In the data rows, 128 means zero.
Here is a table of points, one per row:
[122 108  97  23 229  82 178  70 100 157 155  75 175 114  74 122 124 143
  77  92 123 128 137 133 116 116  80 153  97 139 185 132 192 104 131 142
  73 134 148 194 159  98 157 188 136  73  71 169]
[ 75 147 185 145 136  81 127 143 148 147 210 119 152  80 127  51 119 149
 193 131  63  86  94  72 127 101 177  83 148 169 112 158  93 175 164 151
 173 101  31  68 155 115 110  57 111 119  79 154]
[171 187 109 191 171 159 111 115  79 208 149  93 152  79 187 115 159 151
 152 201 163 153 177 116 147 162 155 138 115 114 122  56  61 110  73 160
 124 186  91 106 132 139 201 215  76 120 104  82]
[180 140 101 155 129 107 162 149 152 120 102 184  79 148 133 104 130 100
 132 106 129 126 165 118  88  85  67  79 100 127 182  75  44  60 195 169
  66  72  83 137 148  82 122 111 142  95 143 209]
[164 116  75 148  90 152 152 145 111  93 178 180 118 137 189  52 163  99
 162 209  88  81 166 146 133 136 112 132  44 186 144 135 196 135 138  89
  97 175 240 129 166  73 134 100 144 121 125 121]
[156 133 102 125 100 157  49  95 110 148 136 154 120 191  95 136  95 144
 126 103 118 155 133 133 101 188 112 204 129 173 127 101  88 159 143 119
 140  97  66 207 138  44 115 179 133 109  54 134]
[131 133 152  77  90 128 209  94 127 185  95 110  96 145 172  86 126  56
 116 190 142 140  30 126  78 167 131 193  89  84 188 193  95 133 142 145
 200 113  89 114 185  96 149 128 218 106 141  72]
[ 81  95  98 166 131  91 172 137 113  56 164 199 137 157 180 157  26  96
  75 115 127  86 134 136 155  62  96 148  51  89  95 131  57 148  55  88
 173  99 136 103 167 180 121 143  96 101  91  96]
[178  60 161 121 119 136 105 161 125 229 106 137 189 119 142 219  93  98
 189 122  99 119 129  97 167  93 117 132 187 145 157 110 157 126 117 196
 169  59 217 148 199 142 106 166 102 121 161 119]
[119 136 136 102 145 161 153 172 220  75 233  86 102 200 136 132 100 173
 125 125 135 163  88  81 105 164 146  70  77 152 177  74 148 135 159 139
 143 141 127 106 128 169 160 168 111 130 223 108]
[ 92 108 220 124 125 148  87 145  77 120 132 161 121  85 142 110 132 166
  20 111 109 106  40 117 146 150 155 130 158 145 126 123  91 132 167  96
  76 145 150 133 159 119 230  52 136 214 138 129]
[240  86 112 181 160  75 124 129 126  74 109 141 147  64 130 161  58 183
  81 152  88 127 124 146 120 177 186 126 134  75  96  71 144 153 134 129
 115 163 107  94  98  70  24  94 149 104 170  76]
[ 63 125 160 119 151 131 147 117 144 120  97 135 124 164  98 137 171  95
 162 131 142 123  91 165  96 224 154  80 142 182 153 153  41 146  40 130
  49 132 159 151  63  80  85 116 145  48 150 106]
[113 157 157 129  96 106 189  70 184 101  70 168  55 105 116 154 157 171
 121 152 137 102  89 135 179 136 172  81 125 134 126 141 157  70  99  91
 106 131  80 223 217 139  92 132  80 178 158 118]
[197 129 109  88  62  92  76 107 137  74 159 120 128 133  94 175 140  72
 145 157 163 173  85  95 177 101 110  69  89 108  76 129 125  83 137 169
 100 156 159 101 112 152 137  70 128  75  54  76]
[ 44 163 190 154 104 144 173 102 180 155 181  91 173 100 134 213 146 111
  83 141 109 154 126 203 142 133  71 112 136 108 102  53  97 107 167  77
 136 190 163 103 189 132  67 113 178 121 105 168]
[146 111 147 145 172 162 161  67  98 146 186 172 136 153  87 108 215 120
 134  14 210 126 122  80 186 184 107 137 105  92 146  90 142 126 128  70
 189 122 129  53 140 165 111  25 152 143 168 138]
[137 149  28 154 145  63 141 167 132 179 122  94 106 174  54 134 132 168
 180 124  92 120  95 154 129 142 134 121 124 111 161 150  75  89 157  76
 117 138 186 119 105 148 118  76 143 199 117 105]
[155 127 184 103 180 230 120 204 141 208 140 144 120 133 167 131  51  91
 142 107  84 117 198 116 158 117 182 148 173 155 169 158 133  50 164 105
 108 159 104 159 104 173 102  84 139  79  81  79]
[139 113  99 167 160 182 158  92 101  85  78 132  31  65  84 134 130 155
 118  69 110  71 158 182  95 139 138 124 139 104 151 141 102 185 181 236
 187 161 183 145 176 173 180 112  94  53  88 109]
[106 132  94  65 159 180 104 128  96 105  91 138 101  60  67  84 146  84
 144 169 148 134 103 142 144  96 110 136 113 209  88  93  95  41 100 118
 218  37 154 112  89  75 120 140  85 151 148 150]
[ 94  98  33 140 185 134 171 113  88 146 166 187  91 166 207 196 167  98
 125 131  87 137  78 205 155 103 138  79 138 151 128  91 189 171 126 156
 130  93  71 112  66 115 140 133 130 145 142 138]
[119 153 182 151 189 142 128 147 215 148 114 180 144 167 112  59 134  90
 112 123 156 132 118 163 111 131  37 142  86 132 100 224 131 107 123 200
 115 209 115 191  92  76  89 106  74 165 171  94]
[174 122 133  17 120 162 128 123 146  84 170 100 131  88 216  84  92 137
 191  95 232 133 114 222  90 169 103  88 161  99 117 124  98 144 104 148
 115 104 116 189 105 160  99 101 125 188  93 153]
[136 178 155 135 124 165 173 152 135  65  61 102 148 157 160 167 135 114
 125 107 131 117 155  92 190  81 152 137 116  93 159 150 105 151 171  78
 138 156 138 109  49  37 135 200 115 162  52 176]
[145 214 141 151  97 107 150 194 154 144 116 194 144  65  89  87 143 123
  99 104  68 221 129 141 137 167 154 106 126 110 107 148 142 186 121  75
 204  93 134 209 118 169 186  98 192  93 149 197]
[131 105  70 154 103 160 118  43 153  56 118 159 194 127  76  83 151  82
  99 102  49 134  98 125 120  93 150 193 150 150 163 103 150 100 137 143
 108 151 110 113 108 186 120 178 160 138  64  93]
[155 104 139  87 115 145 165 164 145 121 159 192  45 115  93 114 151 185
 102 176  89 206 102 105 131 163  76 135 200 147 130 162 146 162  53 100
  85 149 126  26 175 147  96 143  85 160 122 192]
[130  71 123  86 109  42 172 139 197 150 192 114  96 129 103 111 197  50
 112 103 124  99 173 137 130 112 175 103 215 109  38 133 106 136 172  56
 143 153 109 147 148 140 180 166 116 141 161  87]
[146 122 145 184 121 141 154 132 127 141 146 140 120  69 189 120 108 117
 143  79 144  79  30  31  50 201  89  81 163 125  76 205 141  46 134 139
 118 121 110 149  80 148 156 213 190 125 116 152]
[ 42 123 160 117  84 135 167 191  13 131  96 128 135 124  67  82 111  86
 194 127 123 179 142  75  56 229 112  81 112  51 146 106 177 113 163 137
 101 133  87 138 135 153 110 150 127 183 132  87]
[128 148 113 145 127  81  68 177  93 132 170 108  77 115 138 158 203 139
  57 129 124  47 177  98  74 108 160 189 108 153 174 110 140 120  63 213
 154 137 153 160 119 167  76 147 194 177 116 138]
[ 68 212  18 116  39 159 118  93 151 126 184 125 166  92 160 229 129 121
  73  97  96 159 147 108 113 184 182 147 117 129 119 212 125  99 154 119
 132 152 132  99 145 124 141  72  45 128 161 119]
[135 116 125 153 104 156 152 118  85 141 128  31 172 167  87 141 144 149
  50 201 132  79 172  84  86  66  55  84 184 111 181 134 170 168  76 107
 165  89  82 196  84 112 157  86 103 116 143 139]
[119  34 126 152 152 172 133 141 146 106  94  79 140 100 135 149 212 151
 141 200 154 135 127 123 151 120 128 187  42 103 122 152 121 184 192 111
  98  74 150 152  73 187  93 139 110  96 145 164]
[139 201  84  89 150 128  79 126  41  26 113 102 101 144 132 169 138 124
 210 127  70 112  96 127 163  60  88 148 182 131 102 142 105 177 150 145
 118 218 111 140 198 154 111 155 156 101 235 140]
[ 90 154  88 122 184 107  62  99 174 114  61 164 154 139 184  97 155 166
  72 101 177 167 155  93 117 101  73  45 152 143 147 143 145 177 147  87
 139 119 147  88 163 156  99 119 181 116 133  64]
[144 155 106 135 134 188 136  76 120 146  92 121 140 233 132  70 125 136
 116 145 126 113 114 135  73  89 220 125 126 105   1 111 135 130 127 196
 100 115 175 110 154 160  95 149 130 155  99 212]
[104  51 178  77 102 108  74  75 116 153  99 132 123 135 131 180 114 205
 148 121  83 143 198 163 121  61 122 124  71 119 144 147 135  90 112 146
 173 156 130 118  60 138 198 158 188 142 161 153]
[159 120 149 152  63 109 182 174 111  81 132  93 197 194 101 120 155 160
  96 106 158  95 173 211 232 148 144 107 134 168 102 191  97 117 137 213
 115  97 107  97 159 111 146 176 168 130 124 132]
[170 111 134 162 115 110  77 128 124 198  80  78 121  82  76 140  41  35
 110  74 187  95 141 155 118  93 159 134  64 188 162 122 195 179  81  87
  87 153  92  83 138 139 141 137 125 114 160 183]
[136  93 176 208 108  71  88 107  16 176 171  78 113 147 165 115 126 128
  89 101 171 246 112 152 121  70 138 141 146 171 172 161  89  90 174 134
 145 111 175 150 131 134  81 155  61 127 154 116]
[ 74  74  96 215 157 137  82 140 123  70 167 152 161 132  91 139 108 107
 215 186 208 160 147 151 104 115 192 137 171 106 162 136 123  85 111 147
 145 115 126 155 160  57 171 108 146 124 103 179]
[120 168 184 146  99  90  61 148 146 150 113  52  96 174 195 109 126 178
 145  89 101  90  68 170 114 123  89 218 153  80 115  80 221  51 103  80
 119  69 141  92 127 116 183  78  61  32 139 100]
[107 209 152 124 128  48 118  46 155 175  77 155 173 146 127 120  72 125
 145 188 173  89 173 122 148 174 109 172 187 129 160 100 159 162 150 160
  98  49 156 105  68 167 166 128 110 150 141 115]
There is one direction along which these points spread out most. Take the direction at right angles to it along which they spread out most. Go by this last direction. How far along it is each point below, from 0 to 99? The average is 50, and the first point in the table lies past the average. One standard deviation of the points above along it is 16.
[130  71 123  86 109  42 172 139 197 150 192 114  96 129 103 111 197  50
 112 103 124  99 173 137 130 112 175 103 215 109  38 133 106 136 172  56
 143 153 109 147 148 140 180 166 116 141 161  87] 41
[156 133 102 125 100 157  49  95 110 148 136 154 120 191  95 136  95 144
 126 103 118 155 133 133 101 188 112 204 129 173 127 101  88 159 143 119
 140  97  66 207 138  44 115 179 133 109  54 134] 63
[122 108  97  23 229  82 178  70 100 157 155  75 175 114  74 122 124 143
  77  92 123 128 137 133 116 116  80 153  97 139 185 132 192 104 131 142
  73 134 148 194 159  98 157 188 136  73  71 169] 60
[131 133 152  77  90 128 209  94 127 185  95 110  96 145 172  86 126  56
 116 190 142 140  30 126  78 167 131 193  89  84 188 193  95 133 142 145
 200 113  89 114 185  96 149 128 218 106 141  72] 76
[119 153 182 151 189 142 128 147 215 148 114 180 144 167 112  59 134  90
 112 123 156 132 118 163 111 131  37 142  86 132 100 224 131 107 123 200
 115 209 115 191  92  76  89 106  74 165 171  94] 70
[135 116 125 153 104 156 152 118  85 141 128  31 172 167  87 141 144 149
  50 201 132  79 172  84  86  66  55  84 184 111 181 134 170 168  76 107
 165  89  82 196  84 112 157  86 103 116 143 139] 61
[155 104 139  87 115 145 165 164 145 121 159 192  45 115  93 114 151 185
 102 176  89 206 102 105 131 163  76 135 200 147 130 162 146 162  53 100
  85 149 126  26 175 147  96 143  85 160 122 192] 40
[145 214 141 151  97 107 150 194 154 144 116 194 144  65  89  87 143 123
  99 104  68 221 129 141 137 167 154 106 126 110 107 148 142 186 121  75
 204  93 134 209 118 169 186  98 192  93 149 197] 55
[ 44 163 190 154 104 144 173 102 180 155 181  91 173 100 134 213 146 111
  83 141 109 154 126 203 142 133  71 112 136 108 102  53  97 107 167  77
 136 190 163 103 189 132  67 113 178 121 105 168] 32
[120 168 184 146  99  90  61 148 146 150 113  52  96 174 195 109 126 178
 145  89 101  90  68 170 114 123  89 218 153  80 115  80 221  51 103  80
 119  69 141  92 127 116 183  78  61  32 139 100] 65
[ 81  95  98 166 131  91 172 137 113  56 164 199 137 157 180 157  26  96
  75 115 127  86 134 136 155  62  96 148  51  89  95 131  57 148  55  88
 173  99 136 103 167 180 121 143  96 101  91  96] 19
[ 90 154  88 122 184 107  62  99 174 114  61 164 154 139 184  97 155 166
  72 101 177 167 155  93 117 101  73  45 152 143 147 143 145 177 147  87
 139 119 147  88 163 156  99 119 181 116 133  64] 40
